rotation ticks, each row followed by its count of ticks:
The counts run from 0 to 309.
[104  75 108 151 144 112 157 106 140 164 160 150 108 138  98 110 164 128
 120 102  94 165 113  94 120  78 119 110 136 130 171 108 198 154 151  66
 151  92 112 133 156 122 130 127  87 179 113 108 131 144 112 146 143 130
 145 145 116 151  97 131 165 138 112 145 131 161 159 122 100 141 116  68
 104 140 150 141]
14
[126 139 105 117 109  91 180 108 120 140 155 122 119 140 112 117 115 121
 145 188 138 121  36 136  92 153 108 113 116 122 142 155 111 112 143 121
 116 130 114 137 116 143 138 141 103 157 163  98  97 147 129 157 175  81
 133 152 158 109 136  73 162 112 146 128 150 170  96 163 138 124 152  84
  95 149 101 147]
118
[ 76 147 101  98 137 143 146  88 144 124 146  87 104 132  98 181 157 163
 124 107 127  93 140 117 143 115 111 157 109  95 166 128 108  80 151 145
 151  59 134 194 139 159 142 173 105 134 159 126 105 145 131 144 174 108
 127 173 143  94 154 125 141 109 188 105 163 135 124 140 139 127 106 150
 118 148 135 136]
52
[ 94 140 117  90 158 102 149  86 123 123 160 106 116 105 104 152 167 108
 102 113 130 139 115 157 152 111 121 147 106 142 138 148 138  66 155 147
 133  61 142 165 107 130 131 151 123 180 139 133 167 143 132 134 151 131
 171 128 143 131 134 105 168 110 152 115 173 147 116 191 154 178 127 116
 152 129  65 114]
60
[112  93 109 136  99 102 209 110 156 151 132 128 108 114 102 160 177 123
 100 124 120 163 108  91  86 113 110 130 170 118 152 146 154 143 142  91
 148 126 129 136 142 150 129 121  99 157 113 104 132 168 114 130 145 153
 160 148 102 155 144 132 167 143 135 139 103 175 156 130 101 124 109  84
  79 170 186 155]
18
[159 128 111 119 184  90 164 130 148 130 171  91 129 107 109 120 150  87
 114  68 137 137  66 179 162 138 132 145 150 118 115 126  81 138 104 135
 143 114  88 137 133 168 145 128 138 179 155 145 105 156 129 110 170 113
 128 145 119 152 151  98 131 142 115 136 123 132 133 170 190 125 147 121
 151 138  77 114]
151
[134  91 114 141 106 128 176 139  92 152 127 144 121 111 109 144 120  99
 144  95  57 137 120 104 136 144 180 150 141 161 155 107 174 126 157  81
 148  96 118 129 172 124 163  98 163 149 104 138 132 104 126 115 144 107
 125 121 133 161 104 178 168 116 133 170 124 142 159 121 146 172 103 121
 108 106 100 116]
225
[100  85  95 127 131  68 167 115  83 167 152 137 107 122 115 110 140 124
 136 117 105 167 150 159  91 123 166 132 160 142 141 143 164 129 107  91
 143  91 113 127 149 127 144 129 136 203 119  95 132 135 156 116 165 129
 172 115 134 147 134 102 174 142  80 110 102 151 168 140 141 162 112 100
 115 128 113 151]
4
[138 150 110 152 105  75 199 119  83 113 140 139 127 121 136 122 106  98
 136 169 126 120  76 126 102 170 128 128 128 153 135 181 103  96 190 116
 144 113 128 113 113 120 120  97 153 132 178 142 106 115 117 123 118 110
 135 108 113 145 136 114 130  88 134 162 123 180 102 185 139 152 164  81
 125 127  89 156]
123
[108 159 113 133 148 105 213 140 134 120 142 129  81 159  73 148 125 163
 115 128 139 107 136 104  60 103 136 151 139  80 120 124 137 125 155 115
 137  89  95 129 104 156 127 151 129 117 132 141 133 160 136 139 123 136
 138 127 108 128 159 105  99 149  97  88 151 158 111 143 132 117 109 109
 125 166 171 193]
30
[ 93 120 121 117 147 139 192  83 114 135 157  74 104 121 148 172 129 129
 104 113 105 102 116 169 136 163 123 148 114 167 124 144 156  87 110 114
 102  72 143 171  97 148 141 133 121 139 152 116 140 104 102 107 165 166
 148 163 144 142 125 104 141 103 140 114 169 167 131 165 106 177 132 112
 167 135  98 136]
64
[185 119 118 131 141 122 149  96  81 141 165  56 129 108 135 139 154  78
  99 101 116 149 110 154 133 145  92 142 148 128 132 135 111 120  73 106
 133 129 117 104 162 174 140  94 107 189 153  93 105 138  96 107 165 141
 149 132  90 150 114 127 135 150 139 134  93 138 120 135 132 102  72 120
 115 142 129 114]
164
[122 120  90 147 131 116 135 121  81 131 151 136  94 164  81 139 109 179
 133  85 115 141 182 101 108 101 120 119 142 116 141 127 123 147 138 107
 158  83 106 149 199 134 132 117  74 136 165 124  86 127 145 145 112 131
 106 109 100 125 137 115  96 121 119 159 112 158 149  75  91 127 113 143
  90 166 176 140]
259
[103 135 142 123 107 156 176 151 133 123 136 118  97 122 101 219 134 130
  96 123  76 108 133  86 148 167 142 176 119 131 155 123 146 103 141 141
 131  54 122 168 135 136 119 117 117 106 106 132 167 113 122 109 107 149
 148 129 127 116 111 174 136  92 160 141 152 156 127 121 129 134 100 121
 125 165 161 137]
290
[140 162 126 157 139 115 173 167 126 155 175 132 120 129 134 164 128 112
 143 115  66  86  81  88 161 176 156 135 129 112 153 103 106 124 176 104
 150  81  99 118 127 118 104  72 161  93 147 138 104 107 122 107  95 106
 117 118 113 117 114 162 106 103 155 164 139 141 107 131 180 110 132  86
 115 126 122 134]
134
[ 95 146  97  95 134 121 135  79 133 142 163  91 104 113  98 175 172 137
  98 111 147 153 133 144 154 106  75 135 118 128 147 156 110 104 132 160
 118  68 128 188 183 153 123 162  81 146 155 108 104 155 135 138 160 131
 151 152 133 122 139  96 138 104 166 114 135 181 122 139 112 132 156 136
 132 163 118 104]
50
[139 145 111 116 106  98 177 177 127 102 113 120 108  83 108 172  96 102
 148 117 115 142 108 116 159 135 135 156  96 167 108 144 124 135 156 141
 140 136 108 176 196 193 166  99 123 117 164  96 106 170 128 125  86 107
  87 122 110 142 125 159  97 103 168 160 112 168 121  82 107 129 121 165
 111 122 104 109]
201
[115 138 132 103 199 138 175 137 126 111 178 158 109 153 108  91 133 138
 185  89 106 142 132 186  88 127 147  86 101  72 128  97 118 100 138 139
 140 107 120 125  65 138 134 109 119 156 135  82 130 151 139 180 123 148
 118 140 128 122 162 111 103 109 108 133 149  96 146 141 153 133 117  97
 105 132  66 117]
93
[104 142 135 134 171 128 164 165 126  59 161 169 106 125  87 169 119 127
 132  68 110 107 141 149 121 146 147 141  96 128 111 111 129 116 126 167
 142  74  96 193  67 146 146 123 121 155 102 150 181 147 149 112 111 157
  98 110 128 118 178 139 119 114 104 138 166 120 166 146 137 165 110 105
 136 146 138 153]
304
[118 132 140 104 143 169 194 118 148 140 154  94  97 115 138 179 168  75
 114 106  81 156 116 143 160 161 122 130 110 131 157 112 163  91 116 134
 125  80 157 137  98 149 111 101 101 143  91 115 146 140  83 134 146 186
 157 163 121 141 122 174 140 103 169 124 137 137 118 150 113 133 110  91
 119 169 120 106]
74
[111 123 134  66 114 109 137 158 121 123 116 108  88 119  91 149 114 143
 160 120 115 119 107 144 129 146 159 168  92 123 111 133 117 129 121 141
 126 109  99 182 165 182 189 166 153 156 119 123 105 170 158 159 154  80
  94 152 176 101 138 123 122 127 126  95 130 136 115  99 155 110 125 168
  98 140  75 136]
208
[115 134  82 138 103 109 147 103  93  85 126 118  95 130  79 154 117 160
 107 108 151 112 161  83 106 101  89 148 120 116 144 159 105 112 151 147
 157  83 127 186 174 172 159 143 110 140 172 159 100 129 141 135 155 112
 114 134 109 119 165 133 123 132 147 136 130 178 112 154 117 143 102 155
 110 165 163 161]
268
[119 117  81 122 172  99 153 117 115 157 155 134 119 136  86 130 160 167
 133  96 115 156 158  97 120  57 112 109 144 106 160 135 143 154 166 106
 174  85 103 141 204 133 130 142 100 139 175  78 115 147 148 148 110 113
 147 124 111 144 121 126 124 127 142 138 130 144 166  97 129 131 108 129
 102 132 130 107]
261
[168 116 125 134 152 106 129 122  71 125 187 104 143 139 120 122 119 118
 123  86 100 108 113 181 127 153 135 138 157 141 113 102 102 125  84 100
 119 102  66 108 154 124 157  96 124 206 166 104 124 115 146  99 139 109
 121 100  95 138 118  89 105 139  91 169 143 137 171 117 148 125  86 106
 125 109 112 116]
159
[ 64 147  94 116 115 130 138 102 116 111 154  97 114 139  96 190 141 171
 110 130 131  75 131 117 119 139 112 165 111 110 146 141 101  87 134 147
 129  73 122 200 132 166 162 158 108 144 161 114 120 136 152 139 168 107
 115 154 142  81 150 104 136 120 179  97 167 156 132 150 137 124 104 140
 127 146 158 162]
53
[ 72 115 107 120 142 114 195 155 148  98 139 130 105 101 126 211 146 123
 125  97 142 128 123 153 128 155 124 142 115 138 116 154 117 110 107 151
 142  86 129 181  69 150 140 144 127 138 131 101 158 170 147 104 114 160
 114 143 141 139 181 120 123 118 158 124 132 139 174 137 119 124 129 105
 131 154 154 151]
301
[105 165  88 117 207  89 166 108 119 155 180 126  86 156 107 112 140 138
 129  88 134 159 147 135 132  72 110 115 124 105 140 127 152 132 168 128
 149  58 104 131 156 142  91 129  95 115 177 116 114 160 131 139  99 159
 170 113 111 130 118 100  93 124 114 112 136 161 103 126 113 144 129 117
 138 152 111 126]
37
[167  89 139 100 149 122 137 103 101  58 130 133 106 156 112 116 134 112
 144 101 109 105  97 104  90 125  99 134  99 115 120 138 129  89 159 109
 181  98 143 120  94 156 156 152 154 170 157 165 118 148  83 155  68 110
 105 128 127 110 114 134 101 137 125 187 167 126  97 107 121  92  95 127
 115 143 112 148]
180
[108 112 104  95 128  88 122  78  84 119 137 117 102 153  64 145 118 172
 104 140 136 112 138 122  95 103 111 144 135 137 123 157 136 118 156 130
 134  68  88 168 170 128 157 185 106 179 164 137 149 130 156 147 144 120
 141 109 153 112 134  61 144 115 112 122 180 193 139 135 113 146 142 130
 124 150 115 151]
273
[191 131 147 126 118 124 139  99  76 130 161  74 111 123 116 140 139  91
  97  95 101 140 130 160 113 159 123 158 159 104 134 112  91 110  68 113
 111 115  98 102 165 161 125  82 122 205 133 113 114 133 117 127 169 128
 153 126  76 121 113 118 136 132 121 144 110 144 107 115 155 101  63 128
  98 169 127 119]
163
[178 129 173  75 144 116 181 142 109 104 118  96  82 149  97 127 122 108
 127 152 102 123  86 129  69 139 149 161 119 117  83 119 131 115 141 103
 125 111 109 110 125 149 134 158 150 161 130 119 146 170 107 173  79 120
 144 122 134 122 114 107  85 120 109 128 172 147  73 110 128  87  99 124
 106 156  85 141]
185
[125 123 112 169  88 110 186 117  80 143 133 116  84 124 106 142 107 122
 105 116 100 148 159 125 108 141 155 139 157 145 141 121 166 126 112  78
 115 112 105 139 165 153 155  95 115 160  94 129 120 120 119 105 193 151
 138 130 100 142 134 137 165 136  92 127 106 174 143 155 108 172  89 118
 106 152 163 156]
8
[134 161 133  93 145 115 169 183 144 142 109 118  95 118 120 158 130 125
 155 131  85 132 102  93 141 126 156 179  96 104 124 116 145 116 145 138
 149 114 103 138 167 189 150 130 135 113 137  69 105 177 120 152 101 104
 127 135 121 112 105 154  95 112 175 101 129 118  88  67 151  83  85 158
  81 128 103 114]
198
[158 135 143  91 176 124 154 148 107 123 136 115  85 141 121 118 103 114
 171  99  90 148 112 121 141 118 134 127  88 138 103 124 155 131 164 109
 137  88 117 120 164 152 126 113 125 126 145 117 109 158  96 153  55 138
 127 126 134 126  77 139  68 108 120 164 139 137  88  58 101 117 130 133
 112 132  74  94]
193
[129 119 127 136 106 114 157 156 150 110 161 120 129 113 108 179 128 122
 136  89 129  85  75 150 155 184 134 140 144 123 120 131  54 140 100 109
 147 103  88 157 141 135 159 112 142 127 138 149  89 141 136 109 124 108
  70 140 125 124 169 114  92 118 132 188 128 166 168 117 160 102 159 109
 117 151 149 148]
145
[ 71 134  85 126 110 120 162 107 119 105 156 107 120 125 115 190 134 158
 115 128 137  91 113 123 131 139  99 166 118 154 143 150 113  94 136 151
 130  81 116 194 144 156 174 153 102 149 170 105 129 137 153 115 160 111
 111 142 137 117 154  92 147  99 168 115 170 179 163 155 124 148 122 129
 145 116 155 160]
54
[109 116  95  77 153  86 124 139 147 141 128 128 116 101 104 119 133 111
 163 110 123 166  86 133 168 106 127 135  72 156 123 148 139 130 147 147
 158 108 116 172 183 173 174 150 140 165 138  98  96 176 143 155 119  88
 112 148 178 125 113 123 132 120 155 131 119 144 123  85 137 122 146 161
 112 113  64  98]
206
[145 176 125 139 140 142 212 142  83  98 150 129  98 136 128 104 116 126
 175 104 121 138 176 164  84 160 149 118 108  79 132  87  93 115 111 136
 113 128 129 115 102 172 134  87 110 112 136  98 102 118 111 157 160 150
 118 133  91 130 173 158 108 107 124 136 110 134 115 156 137 148  89 125
  85 152 106 123]
98
[167 138 150 108 154 129 157 123 122 121 155  62 107 129  95 125 129 123
 130  69 111 102 111 175 138 172 138 157 139  95 112 104  73 130  78 121
 133  91  94 145 120 178 155 129 156 150 148 167  94 137 115 124 185 123
 112 159 123 127 157 118 107 139 102 143 124 129 121 148 182 122 113 139
 131 174 105 142]
153
[125 114 112  93 120  80 190 140 124 121  95 112 122  79 132 143 120 124
 164 123 116 129 117 128 126 139 169 165 119 147 109 163 122  99 160 128
 161 102 127 167 148 176 193 162 178 135 159 121 104 141 138 134 141  92
 101 141 154 160 162 154 123 115 143 128 120 119 140 124 158 162 118 165
 114  99  76 127]
211
[164  90 150  87  99 126 121 102  94  85 149 124 127 139  91 145 154  95
 110 125 112 126  82 120  83 131 101 135 145 129 136 121 100 108 109 114
 145 132 108 114 148 139 147 137 117 226 123  90 148 147 126 161 108 103
 135 112 110 110 125 119 138 130 143 168 149 142 136  93 128  77  64 109
  71 166 137 122]
172
[106 157 118 102 136 146 107 110 127 116 162 126 101 142  63 158 137 147
 115  96 116 121 146 117 144 111 102 147  89 111 150 112 107 110 144 172
 120  64 104 193 197 149 111 150  69 133 109 136 123 144 151 161 142 117
 141 118 123  93 138 117 125  83 151 138 171 165 121 125 135 147 123 137
 117 164 125 107]
48
[144 154  83 144 113 122 189 115 122 111 147 140 138 112 127 117 132 102
 150 145 126 139  74  94  99 121 102 120 104 117 164 127 115 119 186 127
 124 155 143 137 148 177 160  80 104 119 171  70  93 133 112 144 164 100
 110 143  93 142 133 143 165  97 194 151 141 157 136 175 130 146 117 105
  94 134 118 103]
110
